In the rows, 128 means zero.
A state moves one step at a time under one of 7 hidden systems, and each row is a state written as 26 numbers. Each run below is a few steps of one system.
path 1, Dosi:
[[110 129 117 201  99  85  67 104  64 189  71 160  66 138 140  99 122 161
   83 155 139 194 134 151  91 138]
 [196  60 179 153  92 112 143 119 151  88  97 144 134 171 146 173 140 125
  102 174 132 141 161 162 192  53]
 [147 135 102  67 135 174 200 146 131 132  98 136 206  88 123 104 129  56
  168 151 121  81 124 177 191 130]
 [ 98 185 137  96 117 160 100 168 102 180 160 108 154 140 102  71 170 150
  164 108  93  69 184 132  73 166]
 [132 135 141 131 144 135 121  79 101 116 162 109  89 208  61 154 152 170
   89 105  95 106  80  72  73 118]
 [120  99 122 128  97 106 164 125 158  69 147  85 160 132 119 158  88 142
  123 121 143 208  37  64 137 146]
 [107 137 114 144 158 102 104 147 217  83 145 112 114  58 205 155  80 104
  163  98 163 145 143 112 138 163]
 [119 148  88 177 158 100  62  93 108 167  72 188  61  76 179 107 110 105
  108 136 155 131 147 161 122 142]]
path 2, datar (8 x 26):
[[ 94 163  77 130 180 118  65  97 135 108 166 161  89  82 159 125 102 118
  128  76 151  83  80  56  85 167]
 [106 123 151 149 101  49  61  95  85 176  78 156  65 134 124 147 119 132
   76 135 168 217 148  98 104 140]
 [169 112 155 179 117  99 158 118 186  89  46 103 129 152 162 174 107 103
  127 180 131 181 135 196 179  98]
 [144 153  73 134 126 173 163 140 123 127  76 150 191  87 163  69 122  76
  170 163 112  73 100 202 173 132]
 [124 173 133  99 137 158  87 128  83 180 136 156 123 150 105  83 184 125
  138 119 101  23 193 144  93 122]
 [138 134 158 117 133 140 146  91  89 128 153  97 110 229  41 152 167 166
   94 114  84 113  97  95  82 110]
 [119 111 146 108  56 122 160 166 148  79 172  67 202 162 107 134 119 163
  146 119 123 182  71  63 119 148]
 [104 138 111 125 130 103  84 148 205  60 177 118 147  75 192 146  89 119
  164  87 166 126 106  54 119 169]]
path 3, naki, 8 rows:
[[136 119 101 178 118 134  86  90  82 120 137 158 102 168 125 107 139 175
   94 128 113  98  73 105  92 111]
 [135 122 158  87  80  71 113 107 121 123  92 144 159 141 108 156 128  92
  111 143 162 169 118  78 148 128]
 [121 150 134 113 164 123 163 140 195 105 118  80 129 104 141 163 108  92
  164 120 129 138 146 152 142 144]
 [119 139  86 182 133 160 113 141 118 135 141 131 120 106 165  75 119 161
  143 130 107 104 110 168 109 143]
 [149 121 142 140  98 103  72 106  88 141 104 171 118 158 125 120 153 133
   99 142 135 106 142 111 118 108]
 [138 137 144  83 137 112 165 101 129 132  89 119 137 142  90 163 129  79
  120 140 134 146 119 130 157 123]
 [119 145 120 122 123 153 167 164 155 119 142  85 162 120 130 114 124 132
  166 125 106 124 129 157 129 150]
 [132 133 117 157 126 144  95 125 126 107 162 137 123 145 141 111 140 160
  129 115 116  79 113 109  97 126]]
path 4, mopo (8 x 26):
[[100 176  84  80 175 132  98 107 110 159 135 174 123  67 133  99 125  77
  141  98 144  63 119 100 117 161]
 [110 170 145 173 143  80  77  95 121 161  82 114  51 164 119 147 128 144
  105 129 122 168 151 140  72 147]
 [162 102 137 173  89 132 175 117 134  87  90 101 158 180 121 139 119 142
  114 171 105 164  76 158 161 101]
 [143 134 117  86 100 157 149 163 147 110 135 136 213 100 147  95 139  87
  173 137 128  70 134 138 166 128]
 [108 175 124  99 191 131  96 106 139 142 151 137  89 121 114 135 143 107
  136  89 126  63 154 104  89 148]
 [110 146 130 166 123 109 110 100  98 147 119 105  89 173  97 128 126 167
  100 126 117 172  90 112  77 146]
 [140 105 140 150  67 111 144 155 161  82 118  97 183 140 153 136 114 134
  144 153 131 170 102 123 155 126]
 [128 131 103  90 152 145 150 131 160 104 138 143 162  75 152 132 111  76
  157 119 145  89 112 124 167 135]]
path 5, naki (8 x 26):
[[ 90 154 111 130  67 127 103 169  75 188 117 129 167 111 125  56 133 156
  144 134 128 156 127 132  92 172]
 [161 121 181 150 136 108 101  97 164  90 127 115  93 196 119 187 151 140
  107 131 118 102 166 121 116  88]
 [125 121  82 112 129 136 180 108 118 115 103 133 162  93 123 119  96  88
  127 136 138 151  39 120 164 145]
 [113 154 154 121  95 117  86 177 157 137 143 111 152 117 156 114 143 133
  167 120 132 111 198 131 109 151]
 [138 130 108 164 181 138 123  73 125 120 124 136  67 148 123 145 124 136
  102 122 111 101  94 133 111 115]
 [123 120 125 122  67 106 129 138  95 153  93 140 172 122 122  99 126 123
  122 155 142 175 110 124 144 142]
 [148 130 162 121 140 126 131 134 182  97 129 108 128 144 139 168 140 109
  145 127 121  96 174 138 139 113]
 [114 142  81 133 152 159 154 115 104 135 129 134 131 108 126  98 117 121
  134 125 113 110  75 138 124 143]]
path 6, datar, 8 rows:
[[149 148 144 112 122 102 127  85 110 138  61 140 131 166  95 145 142  85
  110 155 125 123 123 134 139 114]
 [128 168 136 129 109 138 154 139 142 132  94  82 168 159 108 116 138 117
  157 149 100 129 129 165 118 145]
 [130 153 111 147 117 154 110 134 132 103 148 118 155 152 137  97 140 148
  150 120 103  71 104 122  98 139]
 [125 138 131 108 107 108  85 107 105 118 144 146 139 151 107 129 140 129
  114 113 139 106 102  61 101 134]
 [117 147 154 118 115  82 112 115 153 112 115 100 125 147 114 167 119 116
  125 120 142 173 118  88 111 148]
 [119 143 110 171 118 105 122 127 162 103  96 109 132 111 167 133  95 121
  142 140 138 162 102 137 129 151]
 [138 136 109 160 115 114  88 120 129 129  85 165 132 105 176 105 122 107
  133 150 145 109 134 151 141 129]
 [149 148 135 125 135 121 112  96 110 147  73 152 115 149 114 129 149  95
  117 148 124  97 149 159 133 112]]
path 7, mopo, 8 rows:
[[135 100 138 117 148 158 175 134  93 176 129 130 108 132  99 121 148 136
  118 138 108 130 166 184 144 105]
 [144  95 149 139 112 155 118 156 113 129 176 133 128 153 128 112 162 177
  125 122 105  92 169 143 119 101]
 [133  94 149  84 112 126 120 131 110 119 190 140 139 148  96 144 151 145
  108 101 134 114 125  61 120 115]
 [ 97 111 141  86 124 108 139 151 128 147 175 106 125 104 108 142 116 142
  129  98 148 185 133  84 117 158]
 [112  87 114 153 146 118 139 148 152 116 165 121  97  78 166 141  92 155
  126 109 150 182 120 126 134 138]
 [132  83  98 156 125 115 115 120 116 131 118 181 106  76 179 117 105 119
  106 140 161 152 116 138 161 115]
 [148 107 140 125 129 108 113 115 112 157  80 173 103 112 140 135 140  93
  109 155 147 132 180 169 169 103]
 [155 111 151 121 146 150 161 120 104 161 110 135 108 158  98 129 163 126
  115 147 103 104 175 189 145  88]]
path 8, Kisa (8 x 26):
[[128  77 152 198 103 143 134 154 105 145 166  95  83 168 125 121 134 229
  100 134  99 191 146 164  95 112]
 [176  42 127 103  94 156 177 124 106  86 163 162 178 136 120 134 134 124
  104 140 133 109  81 105 193  70]
 [103 140 124  32 156 129 135 148 147 133 177 138 155  71 120 140 131  79
  157  86 158  96 148  78 143 156]
 [ 80 143 113 159 164 118 100 136 137 145 174 105  58 102 144 126 106 175
  126  84 131 166 133 113  70 170]
 [142  59 119 187  86 116 123 132  98 127 125 150 107 121 161 119 109 173
   92 154 141 197 103 145 149 106]
 [161  74 145  85 134 124 151 125 131 120 122 169 135 102 136 157 133  79
  116 140 155 116 160 137 197  86]
 [109 155 112  87 195 157 143 127 119 171 150 139 100  89 112 115 139 106
  138 101 120  85 165 154 119 144]
 [106 125 132 157 111 143 113 150  86 171 161 115 103 148 111  91 147 190
  116 118 107 141 144 141  80 140]]
path 9, Kekod, 8 rows:
[[112 179  68 170  91 148 127 130 100 133  87 121 176 126 141  58 112 131
  149 150 106 122  54 155 107 167]
 [139 187 140 123  82  91  66 109 148 102  74 136 177 160 138 127 141  82
  145 144 136  82 127  95 120 142]
 [128 186 107  93 167 131 166  77 126 133  77 111 138 144  81 144 118  65
  130 133 114 113  70 127 127 146]
 [109 192 119 141 104 135 135 148 141 138  97  79 170 140 128  92 125 133
  171 142 102 131 118 162  96 175]
 [143 166 108 150 122 128  94 102 151  80 113 133 159 147 151 122 128 107
  146 131 119  64  82 108 118 134]
 [115 170 107  97 111 111 130  98 101 146  85 135 158 130  96 113 123  89
  129 135 136 133  75 100 121 157]
 [117 190 140 126 131 110 125 127 167 120  89  87 142 143 124 142 125 101
  158 131 118 131 138 137 110 161]
 [133 156  87 156 139 145 137 107 138 105 102 121 144 128 143 110 113 113
  144 139 111 102  71 146 125 141]]
path 10, Dosi:
[[119 135 141  66 137 122 161 122 104 173 117 124 131 122  77 139 137  98
  123 123 135 151 142 126 135 141]
 [120 121 136 145 137 153 155 154 138 136 163  89 114 139 123 125 134 169
  137 120 100 139 147 157 109 135]
 [138 108  99 145 134 148 120 119 124  93 169 145 128 126 144 120 121 149
  121 114 122  94  84 103 125 119]
 [113 122 130  97 107  97 105 125 121 130 141 144 136 103 129 135 116 111
  123 115 159 151 118  75 129 148]
 [117 124 144 129 157 109 130 126 149 141 125 116  82 114 132 157 121 123
  120 119 138 164 164 145 126 132]
 [138 105 107 169 135 143 136 126 114 128 119 144 111 113 156 110 119 139
  120 145 123 133 124 173 143 115]
 [148 102 133 117  96 133 115 141 110 129 132 162 155 123 142 112 143 122
  129 139 138  99 146 128 150 107]
 [127 136 143  75 141 134 145 123 112 150 133 130 132 133  91 134 149 106
  128 121 126 107 150 125 131 125]]
path 11, Kekod:
[[120 154  78 161  94 118  88 112 105 111 106 150 158 120 152  85 107 129
  133 136 138 117  45  97 111 158]
 [128 176 142 106 103  67  92 100 142 127  62 133 147 132 124 150 122  69
  132 141 158 142 131  99 130 148]
 [124 176 112 128 171 133 170 102 154 131  67  96 120 128 119 142 112  82
  145 142 113 128 114 180 137 148]
 [132 166 101 164 106 157 129 142 116 137  97 120 164 132 144  74 135 134
  154 154 102  94 121 185 121 141]
 [150 159 129 118 102 127  93 104 116 112 107 149 163 168 117 115 156 104
  134 137 119  60 110 104 119 119]
 [120 167 131  79 131 126 153 104 113 139 117 105 150 162  65 140 138 105
  127 120 117 123  90  97 109 146]
 [105 168 125 131 124 132 141 143 167 108 144  70 155 137 124 131 115 137
  161 114 114 140 103 115  98 168]
 [117 145  89 152 123 119 103 118 150  91 127 132 144 106 166 113 100 120
  142 118 144 120  70  97 118 155]]
path 12, Vage:
[[138 108 132 126 164 150 162 151 165 125 137 118 115  96 156 141 124 113
  147 129 128 120 174 182 164 117]
 [128 103  98 134 138 167 135 138  77 163 151 162 116 104 134  81 142 148
  121 125 116  95 134 163 132 116]
 [141 102 161 103 115 132 122 125  93 145 159 138 117 169  88 139 163 152
  102 121 121 112 157 108 118 101]
 [133  96 139  99 141 137 186 121 131 108 158 102 135 144  90 162 123 132
  112 116 125 158  92 106 139 118]
 [100 110 116 108 112 125 141 164 136 126 172 110 148  89 136 120 106 141
  143 106 144 168 110  95 125 158]
 [114 106 125 138 134  92  81 129 137 127 151 153  88  88 164 142 110 133
  114 106 168 156 143  94 125 137]
 [133 116 129 127 124  91 117 106 114 156  76 161 100 103 140 141 118  94
  108 147 159 166 148 147 155 123]
 [144 117 145 129 124 132 151 151 142 146  95 129 133 118 142 126 136 107
  141 155 125 132 186 194 161 111]]
path 13, Kisa, 8 rows:
[[ 99 165 154  88 125 136 153 184 160 157 149  67 153 117 107 122 138 126
  172 111 117 144 188 146 108 170]
 [137 112 115 189 138 152 111 125 142  82 182 109 105 159 146 123 127 190
  121 109 101 102  90 116  94 118]
 [132 103 110 113  66 102 112 121  96 117 117 164 178 110 135 110 116 112
  111 141 160 153  71  76 152 132]
 [125 129 159  91 155  86 127 123 181 116 123 114 108 108 135 188 118  85
  135 115 160 154 171 108 142 134]
 [117 137  87 172 177 151 144 117 131 138 114 128  87  92 159 109 103 130
  132 129 116 129 111 186 125 139]
 [143 109 137 154  82 125  94 148  94 157 109 164 135 134 149  92 152 147
  120 156 129 118 174 163 134 111]
 [152 123 156  91 143 128 139  90 101 138 124 140 112 170  76 156 161 109
  104 129 117  96 136 119 132  97]
 [109 152 122  89 131 158 181 143 118 148 143  92 162 132  85 114 133 124
  149 121 104 130 109 133 118 157]]
path 14, Vage, 8 rows:
[[147 136 176  60  86 114  78 134 118 119 164 149 176 167  99 134 178 110
  138 115 135  48 178  60 119 112]
 [119 150 120 100 218 136 183  73 151 113 135  91  75 147  73 187 111 104
  110 101 111 133  77 114 110 141]
 [ 89 140 112 158  71 117 133 168 112 152 129  86 161 117 138  86 103 174
  145 135 125 209  93 127  95 181]
 [147  96 144 163 101  89  58 138 181  64 149 151 127 116 199 154 116 138
  132 122 165 120 146  84 137 111]
 [131 152  97  93 156 109 128  76 115 146  62 173 126  89 128 136 109  46
  119 140 156 114 102 131 165 134]
 [118 170 153 131 130 128 131 152 137 177  91  95 117 137 121 116 148 124
  155 147 107 135 207 200 113 145]
 [164  95 116 195 139 173 143 125 127  98 139 129 112 159 151 116 140 167
  118 147  93  89 113 184 135  82]
 [145 123 123  81  86 154 140 126  83 126 152 147 190 156  88  95 158 122
  125 130 115  74  93  90 134 116]]

Name the system that made each run.
path 15, 2 rows:
[[102 122  96  97 168 162 165 154 141 129 186 117 136  71 134 114 110 124
  150  92 127 115 109 118 132 155]
 [105  98 131 132 141 122  92 142 104 162 184 154  77  96 141 122 130 165
  107  96 147 143 161 106 105 135]]

datar
path 16 (2 x 26):
[[116 111 178 150 109  89 111 129 151 109 159  74  87 180 107 178 125 182
  105 110 133 200 136  83  84 133]
 [149  78  90 150 128 143 191 116 147  74 127 122 151 100 153 139  84 115
  120 143 136 166  38 135 185 113]]

Kisa
path 17 (2 x 26):
[[125 109 123  95 151 106 129 128 160 117 135 150 118  72 152 155 109  85
  129 111 166 140 143 109 164 131]
 [108 131 107 146 172 127 117 126 127 162 126 142  72  81 160 118 115 129
  126 118 137 139 159 163 122 142]]

Kisa
path 18, 2 rows:
[[143 125 154 182 130 102 119 101 207  29 140  76 109 181 143 197 103 156
  124 116 123 153  75  83 107 124]
 [113 134  70 158 103  97  93 125 157  91 103 157 160  54 207 109  71  96
  147 135 173 154  61  97 152 164]]

naki
path 19 (2 x 26):
[[187  40 181 172 133 133 128 120 136 109 145 149  71 166 148 172 153 170
   87 147 123 123 196 174 164  43]
 [153  76 104  55 122 178 225 125  76 143 141 153 190 107  82 109 140  91
  118 146 124 112  85 142 197  96]]

Vage
path 20, 2 rows:
[[135  91  84  83 164 146 201 106 135 106 136 142 148  72 124 146  95  74
  125 122 148 136  53 118 191 126]
 [ 95 160 106 141 137 123  88 158 116 190 108 153 108  64 173  80 126 119
  149 130 141 128 192 179 118 164]]

mopo
path 21:
[[124 168 122 139 141 126 152  98 134 129  86  93 120 160  99 140 121 114
  130 141 105 140  95 150 114 144]
 [142 145 132 149  89 136 134 146 149 107 107 103 178 150 144 109 130 131
  157 153 114 119 126 156 136 132]]

Kisa
path 22 (2 x 26):
[[135 184  96 194 107 139  62  93 103 112  99 139 130 185 137  82 147 151
  129 144  93  57  80 130  75 133]
 [149 144 165 113  61  70  95  92 129  88  84 127 174 193  97 160 137 106
  113 147 142 141  86  57 124 121]]

Dosi
path 23:
[[ 95 208 117  67 120 103 141  88 113 135  91  93 170 155  51 134 119  81
  135 116 126 142  45  61  88 187]
 [ 94 183 146 177 117  85  94 149 215  90 121  50 116 141 163 155  96 152
  164 113 126 183 128 110  74 186]]

Vage
path 24:
[[114 160 110 166 104  49  50 100 156 110  61 152 112  94 185 141  83  91
  125 137 180 177 101  90 126 167]
 [146 142 137 180 150  76 116  91 158 138  20 141  75 112 170 165 102  77
  114 171 151 179 162 199 157 120]]

Kisa
path 25, 2 rows:
[[116 111  91 209 167 122 123  99 130 115 134 126  53 113 159 134  91 169
  100 121 128 174  75 138 103 135]
 [153  96 116 165  58  99 105 127 114 118  71 170 165 112 175 108 116 114
  120 171 153 163 106 142 175 108]]

mopo
path 26, 2 rows:
[[141 140 100 150 159 123 107  95 131 130  78 168 101 105 162 124 119  87
  124 146 136  97 128 163 150 117]
 [129 160 136 127 125 117 110 121  94 182  74 146 113 135 116 106 153 112
  127 152 122 120 177 176 119 131]]

Kisa
path 27, 2 rows:
[[142 105 134 162 151 159  91 138 116 132 180 150  79 144 148 109 161 184
  116 112 105  64 180 148  98 100]
 [142  86 113  94 113 134 150  93  64 132 140 171 141 138  83 123 135 121
   82 130 135 126  62  80 146 106]]

Dosi
path 28:
[[162 113 100 111 106 168 162 110  94 105 120 155 192 148 111  98 141 105
  128 152 112  66  62 128 163 101]
 [107 166 155  57  92 119 124 162 138 138 158  97 189 134  93 123 151 116
  163 108 130 115 154  80 107 163]]

Dosi
path 29, 2 rows:
[[140  98 170 117  55 139 156 187 121 140 143 100 186 152 117 107 154 163
  145 149 110 153 173 154 142 115]
 [145 136 123  89 182 180 166 117 154  94 179 116 133 138 105 144 146 112
  145  99  98  40 113 120 127 111]]

Dosi
path 30 (2 x 26):
[[104 154 128 113 194 180 157 159 154 147 190  82 100 121 115 119 145 155
  160  91  88  82 177 166  91 149]
 [119 107 107 180 114 133  80 115  94 110 187 141  98 160 132 106 131 204
   96 102 113 116  71  76  70 127]]

mopo
path 31, 2 rows:
[[142 142 146 114  87 112 138 114 114 129  85 115 167 172  92 130 145 111
  122 152 119 142 112 125 133 125]
 [128 151 139 102 129 148 164 155 167 111 139  84 168 136 119 135 134 114
  165 123 111 109 137 140 133 141]]

mopo
path 32:
[[156 136 147 161 124 134  54  89  69 150 126 178  85 201 106 108 188 163
   89 133  99  44 167 131  82  86]
 [128 142 147  62  96 128 187  97  57 170  99 108 166 192  16 126 155 111
  103 145 105 155  80 104 120 132]]

Kisa
path 33:
[[129 220  97 167 167 127  98  84 165 105  59 113 119 141 149 124 119  89
  156 137 106  67 102 157  99 156]
 [132 177 132 170  59  86  66 103 109 129  49 128 154 177 133 102 135 125
  124 169 121 138 103 124 100 144]]

Dosi
path 34, 2 rows:
[[172  60 180  94  67 110 103 150 123 114 149 175 167 139 141 145 158 119
  117 141 158 111 190  97 178  75]
 [118  99 151  32 178 143 183 130 111 166 175 131 112 108  69 160 148 100
  116  97 134 123 167 114 148 119]]

mopo
path 35 (2 x 26):
[[130 131  97 192 145 135  75 111 129 112 139 156  90 122 175 106 124 156
  122 122 122  89 119 135 101 126]
 [147 147 136 120  94 106 102  92  86 142  73 157 144 168 103 122 150 104
  108 153 128 112 117 118 126 116]]

Vage
